Each path below is one point turned by a fixed rotation once a step. After each direction that follows a path, write how fast that rotation turns it, in degrees a step (0 if it stays still).
Each turn is a multiple of 5 degrees from 10 to 175, or 0.
Each row of a path follows its step; steps can be skipped.
Rotation 1:
step 0: [-12 -11  -2 -10   7  -9 -11  14   3  18   4   2   4   0   0   0   0 -13
  13  19   0  -6 -10 -13   8   7  10  -7   7   4  -9  13 -15 -11  -1  -3
   0]
step 1: [-16 -10   0   1  12   0 -20  11  -7  13  -4   3  20  -1 -12  -2 -10  -9
  12   9  -4  13   1  -2   6  -9  -4 -14  -1  -5  -1  11  -6  -6 -13  -7
  -3]
step 3: [ -8  -7  -8  -6  -7  20  -6   7 -21   6   3  -2   2   4   8  -7   6  14
  -7  -1   4  11  -7   8  -6   0  -8 -13   0  -7  -9   1 -14  -6 -16 -16
  -9]
step 6: [  6   2 -10   1 -16  -1  -1 -10   4  14   8  10   9   6   9   8  -4 -12
 -16  10  -6   8 -17   1  10   8  12   2   9  -1   0  21  -4  -2  -1 -10
  11]
step 7: [ -1   5   2  -1 -10 -14   9  -1   0  11 -10   4  16  16  -8   0   6  -3
  -8  19  -7  11 -14  -9  11   9   0 -14   5   5   7  15 -13  -4  -7  -7
  -4]
step 9: [-16  -2  10  12  -6   7 -10  12  -6   0   5   7   6  11 -10 -16   9 -12
   1   7   2   5 -18   6   1 -14   0 -11   4  12  -7   3 -17  -9  -1   6
  -7]
step 10: [-20   0   7   5   3   7 -26  17  -7   2   6   9  -4  10   3  -6   3  -1
   0  -6   4  10 -14   4  -3   2  -7  -7  11   6  -7   4 -13  13   1 -10
  12]
step 14: [  4  -2  -6   9   7  -2  -7  -7 -18   3  -5  15   4   5 -11   2 -13   5
  -7   3 -20  22 -12  -4   7   8   8   3  13  -6  11   6  -1 -10 -13  -2
   5]
step 16: [ -9  11  -1  11  -6   6  -4   1 -10  13  -4  14   2  16   9  -1   0   5
  12   9 -11  -1 -14   5  -4  13   7  -2   6  -9  -6   5 -25  -9   0   4
 -11]
step 17: [-11   0   1  -5  13  -1 -15  14  11   5   2  12   7  11   2   3   2   0
  12   9   5   2 -13  -3   7  16   3  -2   0   4 -16   8 -23 -15   9   7
  -3]
step 21: [  2 -17  -4 -12  -5   8 -12  -3 -20  -4  11  -1   9  -1  -3  -2  -9   8
  -3  -9  -8   8   1  -1   2   0  11  -7   3  13  -7  10 -10 -22 -17  -7
   8]
Directions:
[-6 -3 -3  0  4  0 -2  2 -5 -2 -2 -6 -2  0 -1  4  1  0 -4  0  2  2  5  1
 -5 -5  5 -3  2  1 -5  2  1  3 -1  1  1] => 40
[-1  3  1 -4 -9  1  0 -3  5 -2  5 -5  6  1  0  2  4  0 -3  0  0  1  2  2
  2 -3 -3 -3 -1  3 -1  3  1  1 -3 -4  1] => 20
[-4  1 -2  0 -2  2 -1 -1 -2 -4  1  2  2  7 -2 -1  0  2  3 -8  0  2 -2 -2
 -2 -1  0  1 -2  1 -5 -4 -1  2  2  0 -8] => 55
[-1  2  5  4 -1  7  0  1 -2 -3  2  1 -3 -1  2 -1  2  5 -1 -1 -2 -2  4  1
 -4  0 -2  1  6  4  1 -4 -6 -6 -2  1  4] => 60
[ 1  3  1 -3  7 -3 -4  2  2 -5 -3  1  5  2 -5  3 -2  5  2 -3  0  3  5 -3
  3  5 -3 -3  0  2  2  1  0  0 -2 -1  3] => 110
[-2  0  0  2  0 -1 -4 -8  2 -1 -4 -3  1 -2 -5 -2 -1  5  3  0  2 -3 -3  4
  0 -2  3  2  3 -6 -1  0 -4  1  1 -7  4] => 170
Rotation 2:
step 3: [ -6   5   9  -2 -28   0   1   6 -19  19   3 -10   1  -6   3  12  -3  -1
  -8  15  -5  -9  -6   5  -9  -4   3  -1  -6   3  -2  -5  -2  -3  -5 -13
 -10]
step 4: [ 10  13   2 -16  -6  -1 -20 -11 -12  -1   1   5   0  14 -10   2   5  -5
   0   7  -5 -19 -12  13 -14  -4  15   7  -5   4   3   3  -3   6  -5  -4
   0]
step 5: [  0  -5   2  -2  -5 -18  -4 -12 -13  -3  -2   3   7  10  -2 -14   2   3
   2  -8  14  -2  -6  14  -1  -3  -4  18   3   5 -11  -1   7  13 -15  -2
 -21]
step 6: [ 17   0  15  -8 -13   7   3   7  -9   6   7  10  18   0   0  -3   9   5
   7  -4  10  -4   9   0  -2   3 -15   7   2  -3 -15  20  -3   4   4   3
 -14]
step 7: [  2  10   6  -3 -14  12  -5   6  -4  11  -1 -11   3  -1   6   6  17   6
  -2   4   9 -19  -8   0  21  -6   1  -4  18  12  -3   5   1  -2   2   4
 -12]
step 10: [  8  -5  10   1  -7   6   4 -10  -9  -5   0  10   8   8  -7 -18  10   4
  -9   0  18  -9   2   8  15  10 -12  22   2  -4   4  -9  -2   5  -3  -4
   1]
step 12: [ 13  10  11   4 -20  11  -7 -18   9   2  -9  -2   1  -1  -5   2   8  14
  -4  12  -3  -6   0   3  -2 -11   7  -5  21   6  10   8   1  -5   6  -2
  -4]
step 15: [  0  -9  -5  -1 -13   5  -9  -7 -16  -4   0   6   0   8   2 -12  23  -2
   2   1   3  -7  -4 -11   5   1  -3  20   6  19   0  -3  -6  11  10  -8
   0]
step 16: [  3 -10   8  10 -21   3  -2 -12 -11  -8   6 -10  -2  -7   9   0   7   1
   1  19   0  -1   5  -1 -16   2 -13   4   9   6  -8   9  12   5   0  -6
 -16]
step 18: [ -5   7  -6 -15  -8   9   7   2  -2  -9 -13  -2   4  15 -16   2  -2   9
 -10   2   1   2 -14   3   9   8  -7   9   9   6  -4  -9  10  -1 -12  -3
 -23]
step 19: [  0   3  -8  -6   5   7   8   6 -16   8   7  13  13  15 -11   6   5   5
  -2  16  -2   3  -4  -9  -5  -3 -18  15   2  10  -8   8 -14   2  -3 -10
  -2]
Directions:
[-2  3 -3 -2 -2  2  4  1  2  4  4 -1  5  3  1  1 -1  4 -2 -2 -1  5 -6 -6
  2  0  4 -4  4  1 -1  2 -2 -6 -3 -1  1] => 65
[-1  0 -2 -4 -1  5 -5 -1  1 -1 -5  2  0  5  1 -3  5  0  0 -5 -2 -7  0 -2
  2  1  3 -1  5 -1  2 -3  5 -2  0  2  4] => 135
[ 1  0 -1 -4 -3  4  2  5  3 -4  1 -3 -3  0 -3  5  2 -8 -2  0  2 -1 -4  3
  5  0  4  5 -4  4 -1  0  0 -2  1  0  2] => 100
[-2  1  2  2  1  1  4  1  2  7  5  6 -3  1 -1 -3  4 -2 -2 -2  4  2  2 -2
 -2  1 -3  2  1  6 -1  1  6  2  5  1  1] => 80
[-1 -2  3  0  0 -8 -2  1  5 -1 -2  4  3  1  1  6 -1  4  0  2  6 -5  0  0
  4  4 -2 -1 -1  3  2  3  0 -2 -1  1  5] => 25
